128 stands for zero in the data rows.
Some points:
[134  86 107 162 146 122 173 169 169 104 120 162 128 131  86 128  83 163
 133 151 117 158 140  63 121  92 134  74  81 154 169  74 149 133 115 132
  60  83 101  76 155 142 147 176  84 139 113  95]
[148 131 126 135 110 144 133 124 127 118 157 135 120 149  89 149 126 122
 147  81 136 112 132  64 110 134 142 107 106 111 141 119 118 104 154 122
  89 121 112  99 134 108 155 138 126 108 111 111]
[156 176 157 110  77 168  94  72  81 151 183 132 107 165 120 176 179 102
 159  69 173  79  99 168  97 189 154 148 134  71 109 188  81  76 189 118
 145 151 142 142 118  84 153  86 160  84 106 140]
[148 132 127 135 109 144 132 123 126 118 157 135 120 149  90 150 127 121
 147  80 137 112 131  65 110 135 143 107 107 110 140 120 117 103 155 122
  89 121 113  99 134 107 155 137 126 108 111 112]
[158 103 143 185 134 158 182 132 171 197 136 190  82 161  98 140  98 188
 160 140 172 193  87 142  97 123 158  77  82 138 186 120 110 108 130  67
 114  61 187 176 191 129 153 171  60  96  91  72]
[125  85  39 131 132 120 135 151 154 163  89  79 107  94 178  63 119 139
 108 155  94 145 101 170 152 101 144 153 189 153 119  92 127 181  78  76
 137 165 191 200 136 121  97 127 142 151 151 126]
[140  86  49 149 138 136 152 146 164 181 102 104  92 116 154  84 113 157
 127 145 117 162  94 165 133 109 154 129 158 147 141 102 117 160  92  69
 125 132 198 197 158 118 116 140 116 132 131 103]
[153 157 143 121  91 157 111  95 101 136 173 131 114 158 104 163 155 108
 154  66 155  92 116 109 103 164 148 129 122  88 123 155  98  88 174 118
 119 138 128 123 124  93 155 110 146  93 109 126]
[157 101 133 183 135 156 180 133 171 197 133 182  82 158 102 135  99 186
 158 140 168 191  87 144  99 122 159  81  88 138 183 119 111 112 126  67
 114  66 188 178 189 128 150 169  64  99  94  73]
[123  65 114 179 169 110 196 189 192 116  92 189 129 120 103 115  63 195
 123 214 116 197 133 108 128  74 128  62  73 182 184  63 164 151  89 130
  72  58 115  91 171 169 135 193  56 157 114  89]
[151 148 137 126  98 152 119 106 111 129 167 132 116 155  97 158 144 112
 151  69 148  99 123  89 105 152 146 121 116  96 130 141 105  94 167 119
 107 132 122 114 127  98 155 121 139  98 110 120]
[152 153 140 123  94 155 115 100 106 132 170 131 115 156 101 161 149 110
 153  67 151  96 119  99 104 158 147 125 119  92 126 148 101  91 171 119
 113 135 125 119 126  96 155 115 143  95 109 123]
[150 144 134 128 100 151 122 110 114 126 165 132 117 154  95 156 140 114
 150  71 145 102 125  83 106 148 145 118 114  99 132 136 108  96 164 120
 103 130 120 110 129 100 155 125 136 100 110 118]
[149 138 130 131 105 147 128 117 120 122 161 134 119 151  92 153 133 118
 148  75 141 107 128  73 108 141 144 112 110 105 137 128 113 100 160 121
  96 125 116 104 131 104 155 131 131 104 110 115]
[153 156 142 121  92 157 112  97 103 135 172 131 114 158 103 162 153 108
 153  67 154  93 117 106 103 162 148 128 121  89 124 153  99  89 173 118
 117 138 127 122 125  94 155 112 145  94 109 125]
[150 144 134 128 101 150 122 110 114 126 165 132 117 153  95 156 140 114
 150  71 145 102 125  82 106 148 145 117 114  99 132 136 108  96 164 120
 103 130 120 110 129 100 155 125 136 100 110 118]
[132  85  40 139 135 128 142 149 159 172  95  89  99 104 168  71 116 147
 117 150 104 153  98 169 144 105 149 143 176 151 128  96 122 172  84  72
 131 151 196 200 146 119 106 132 130 142 143 116]
[107  92  56 112 128 102 117 155 140 138  80  66 130  75 196  53 125 120
  90 167  75 130 115 169 169  96 126 174 210 160  98  86 141 195  70  95
 153 189 173 193 112 132  79 117 163 169 169 151]
[138  97 110 155 137 127 163 159 159 104 130 153 127 136  84 134  92 151
 136 129 120 145 141  55 118 101 136  81  87 142 162  83 142 125 126 130
  62  93 101  77 149 132 150 168  95 131 112  98]
[153  96 103 174 138 152 173 136 171 194 124 157  82 147 116 120 103 179
 150 139 154 183  89 151 108 119 159  94 107 140 172 116 111 126 116  68
 115  83 193 184 182 124 141 160  78 107 104  80]
[155 170 153 113  82 164 100  80  87 146 180 131 109 163 114 171 171 103
 157  67 167  83 105 146  99 181 152 141 130  77 113 177  86  80 184 118
 136 147 137 136 120  87 154  94 156  87 107 135]
[147 130 125 136 111 143 134 125 128 117 156 136 121 148  89 149 124 123
 146  83 135 114 132  63 110 133 142 106 105 112 142 117 119 104 153 122
  87 119 111  97 135 109 155 139 124 109 111 111]
[ 29 198 202  50 246  35  62 129  85  10  64  68 245  73 170 124 142  59
  56 167  73 114 255 112 198 111   0 181 119 157  60 201 211 162  88 255
 229 132   0  13  40 220  66  87 158 194 198 207]
[148 131 126 136 110 144 134 124 127 117 156 136 121 149  89 149 125 122
 146  82 136 113 132  64 110 134 142 106 106 111 141 118 118 104 154 122
  88 120 112  98 134 108 155 138 125 108 111 111]
[156 184 164 105  71 173  87  61  71 158 187 134 103 168 128 182 190 101
 161  75 183  73  90 201  94 201 157 156 139  64 102 204  73  71 196 119
 157 156 148 150 115  80 152  75 165  81 105 148]
[157 194 172  99  64 179  77  48  59 166 191 137  98 172 140 191 205 101
 164  86 196  65  76 251  90 217 161 167 145  54  92 226  62  65 204 121
 171 162 155 159 112  76 151  59 171  78 103 158]
[ 33 190 197  53 232  38  64 132  87  18  64  68 239  70 174 117 141  61
  56 171  71 113 254 117 198 109   4 185 131 158  61 188 208 167  85 255
 224 141   0  30  42 214  64  89 163 195 198 207]
[ 95  99  75 101 129  92 108 155 130 122  76  64 146  67 201  52 128 110
  81 173  68 123 127 165 178  95 112 184 214 162  88  87 151 199  68 112
 163 197 157 183  99 141  71 112 172 178 178 165]
[116  87  44 121 129 111 126 154 147 151  84  71 118  84 188  56 122 130
  99 161  84 137 107 170 161  98 136 164 201 157 108  88 133 189  74  84
 145 178 184 198 124 126  88 122 153 161 161 139]
[111  55 140 194 187 100 213 197 209 147  66 216 126 111 131  99  51 222
 115 255 123 239 118 167 136  63 120  60  75 207 194  66 172 168  65 115
 113  38 148 136 186 196 117 204  31 167 118  87]
[129  76 108 170 157 116 184 179 180 107 108 173 129 127  92 123  73 177
 128 178 115 174 139  80 124  83 132  67  77 166 176  68 156 141 104 132
  62  72 105  79 162 153 143 185  71 148 113  92]
[154 168 151 114  83 163 102  82  90 144 179 131 110 162 112 170 168 104
 157  66 165  85 107 140  99 178 151 139 129  78 115 174  88  81 183 118
 134 146 136 134 120  88 154  97 154  88 107 134]
[158 104 147 186 133 158 183 131 171 197 137 193  82 162  97 141  97 189
 161 140 174 194  86 141  96 123 158  76  80 137 187 121 111 107 131  67
 114  59 186 175 192 129 153 172  59  96  90  71]
[144 117 118 143 121 137 145 138 140 111 147 141 123 144  85 143 112 132
 143  97 128 124 137  54 113 120 140  96  98 123 150 103 128 112 143 125
  75 110 106  88 140 117 154 151 114 117 112 105]
[156 180 160 108  75 170  91  68  77 154 184 133 106 166 123 178 184 102
 160  71 177  76  95 181  96 194 155 151 136  68 106 195  77  74 192 118
 150 153 144 146 117  82 153  81 162  83 106 143]
[ 84 110  97  92 134  82  99 154 122 105  73  64 162  61 203  56 130 100
  73 177  64 117 141 160 185  95  97 191 212 164  81  93 161 200  68 134
 173 199 137 169  86 152  65 108 177 184 185 177]
[105  54 160 201 194  97 218 197 214 168  55 228 123 106 146  90  48 233
 111 255 130 255 108 196 140  59 114  62  80 218 197  72 175 175  54 101
 143  30 170 168 193 209 106 208  20 169 120  86]
[117  59 124 187 178 105 205 194 201 128  79 202 128 116 115 107  57 209
 119 243 118 217 127 136 132  68 125  59  73 194 189  63 169 159  77 125
  89  48 128 109 178 182 127 199  43 163 116  88]
[146  90  67 160 140 143 161 142 168 188 111 125  86 130 138  99 108 167
 137 142 133 171  92 160 122 113 157 114 136 144 154 109 114 146 101  68
 120 111 197 192 169 120 127 148 100 120 120  92]
[157 204 181  91  55 188  66  31  43 175 196 142  91 176 155 203 224 104
 167 108 214  56  56 255  85 236 168 182 152  42  81 254  50  57 214 125
 186 170 162 167 110  70 149  39 177  76 101 173]
[ 75 120 116  85 142  74  92 152 115  91  71  64 176  59 203  61 132  93
  68 180  62 114 155 155 189  97  84 194 206 164  76 100 169 198  69 154
 180 197 119 154  77 161  62 104 179 189 189 185]
[ 65 133 138  77 154  65  85 149 107  75  69  65 191  58 199  70 134  85
  63 181  61 111 173 148 193  99  67 196 196 164  71 113 179 195  71 181
 190 190  95 132  67 173  60 101 179 192 193 193]
[ 38 177 188  57 212  43  68 136  90  29  65  68 231  66 181 106 139  66
  56 175  68 112 236 124 198 107  17 190 147 160  62 169 202 174  82 255
 216 154  18  54  46 206  62  91 168 195 198 206]
[148 130 125 136 111 144 134 125 128 117 156 136 121 148  89 149 125 123
 146  82 136 113 132  63 110 133 142 106 106 112 142 118 119 104 153 122
  87 120 112  98 134 108 155 139 125 109 111 111]
[142 108 114 149 128 133 153 148 149 107 139 146 125 140  84 138 102 141
 140 111 124 134 139  52 116 111 138  89  93 132 156  93 135 118 135 127
  68 102 103  82 144 124 152 159 105 124 112 101]
[148 131 126 135 110 144 133 124 127 118 157 135 121 149  89 149 126 122
 147  81 136 112 132  64 110 134 142 107 106 111 141 119 118 104 154 122
  88 120 112  98 134 108 155 138 126 108 111 111]
[ 46 163 175  63 191  49  73 141  95  43  66  68 219  62 188  93 138  71
  57 178  65 111 215 132 197 104  33 194 164 162  64 148 196 182  78 241
 208 168  43  81  52 196  60  94 173 195 197 204]
[ 56 146 155  71 169  58  80 146 101  61  68  67 204  59 195  80 136  79
  60 181  62 110 191 141 195 101  52 196 183 164  68 126 186 190  73 207
 198 182  73 111  60 183  59  98 178 194 195 199]
[152 154 141 122  93 156 114  98 104 133 171 131 115 157 102 161 151 109
 153  67 153  95 118 102 104 160 147 126 120  91 125 151 100  90 172 118
 115 137 126 120 125  95 155 114 144  95 109 124]
[154 162 147 118  88 160 107  90  96 139 175 131 112 160 107 166 160 106
 155  66 159  89 112 121 101 170 149 133 125  84 120 163  94  85 178 118
 125 142 131 128 122  91 154 105 150  91 108 129]
Along one direction, these points spread out more than along any other. Take the direction at right angles to it along which they spread out most. Go by this last direction. For each point below, how far along it does it lie, from 0 to 99? The average is 50, and the first point in the table lies past the average. One standard deviation of the points above along it is 16.
[156 180 160 108  75 170  91  68  77 154 184 133 106 166 123 178 184 102
 160  71 177  76  95 181  96 194 155 151 136  68 106 195  77  74 192 118
 150 153 144 146 117  82 153  81 162  83 106 143] 29
[111  55 140 194 187 100 213 197 209 147  66 216 126 111 131  99  51 222
 115 255 123 239 118 167 136  63 120  60  75 207 194  66 172 168  65 115
 113  38 148 136 186 196 117 204  31 167 118  87] 86
[152 154 141 122  93 156 114  98 104 133 171 131 115 157 102 161 151 109
 153  67 153  95 118 102 104 160 147 126 120  91 125 151 100  90 172 118
 115 137 126 120 125  95 155 114 144  95 109 124] 39
[151 148 137 126  98 152 119 106 111 129 167 132 116 155  97 158 144 112
 151  69 148  99 123  89 105 152 146 121 116  96 130 141 105  94 167 119
 107 132 122 114 127  98 155 121 139  98 110 120] 42
[116  87  44 121 129 111 126 154 147 151  84  71 118  84 188  56 122 130
  99 161  84 137 107 170 161  98 136 164 201 157 108  88 133 189  74  84
 145 178 184 198 124 126  88 122 153 161 161 139] 56
[140  86  49 149 138 136 152 146 164 181 102 104  92 116 154  84 113 157
 127 145 117 162  94 165 133 109 154 129 158 147 141 102 117 160  92  69
 125 132 198 197 158 118 116 140 116 132 131 103] 62
[155 170 153 113  82 164 100  80  87 146 180 131 109 163 114 171 171 103
 157  67 167  83 105 146  99 181 152 141 130  77 113 177  86  80 184 118
 136 147 137 136 120  87 154  94 156  87 107 135] 33
[ 38 177 188  57 212  43  68 136  90  29  65  68 231  66 181 106 139  66
  56 175  68 112 236 124 198 107  17 190 147 160  62 169 202 174  82 255
 216 154  18  54  46 206  62  91 168 195 198 206] 38
[154 168 151 114  83 163 102  82  90 144 179 131 110 162 112 170 168 104
 157  66 165  85 107 140  99 178 151 139 129  78 115 174  88  81 183 118
 134 146 136 134 120  88 154  97 154  88 107 134] 33
[148 130 125 136 111 144 134 125 128 117 156 136 121 148  89 149 125 123
 146  82 136 113 132  63 110 133 142 106 106 112 142 118 119 104 153 122
  87 120 112  98 134 108 155 139 125 109 111 111] 49
[ 75 120 116  85 142  74  92 152 115  91  71  64 176  59 203  61 132  93
  68 180  62 114 155 155 189  97  84 194 206 164  76 100 169 198  69 154
 180 197 119 154  77 161  62 104 179 189 189 185] 47
[156 176 157 110  77 168  94  72  81 151 183 132 107 165 120 176 179 102
 159  69 173  79  99 168  97 189 154 148 134  71 109 188  81  76 189 118
 145 151 142 142 118  84 153  86 160  84 106 140] 30
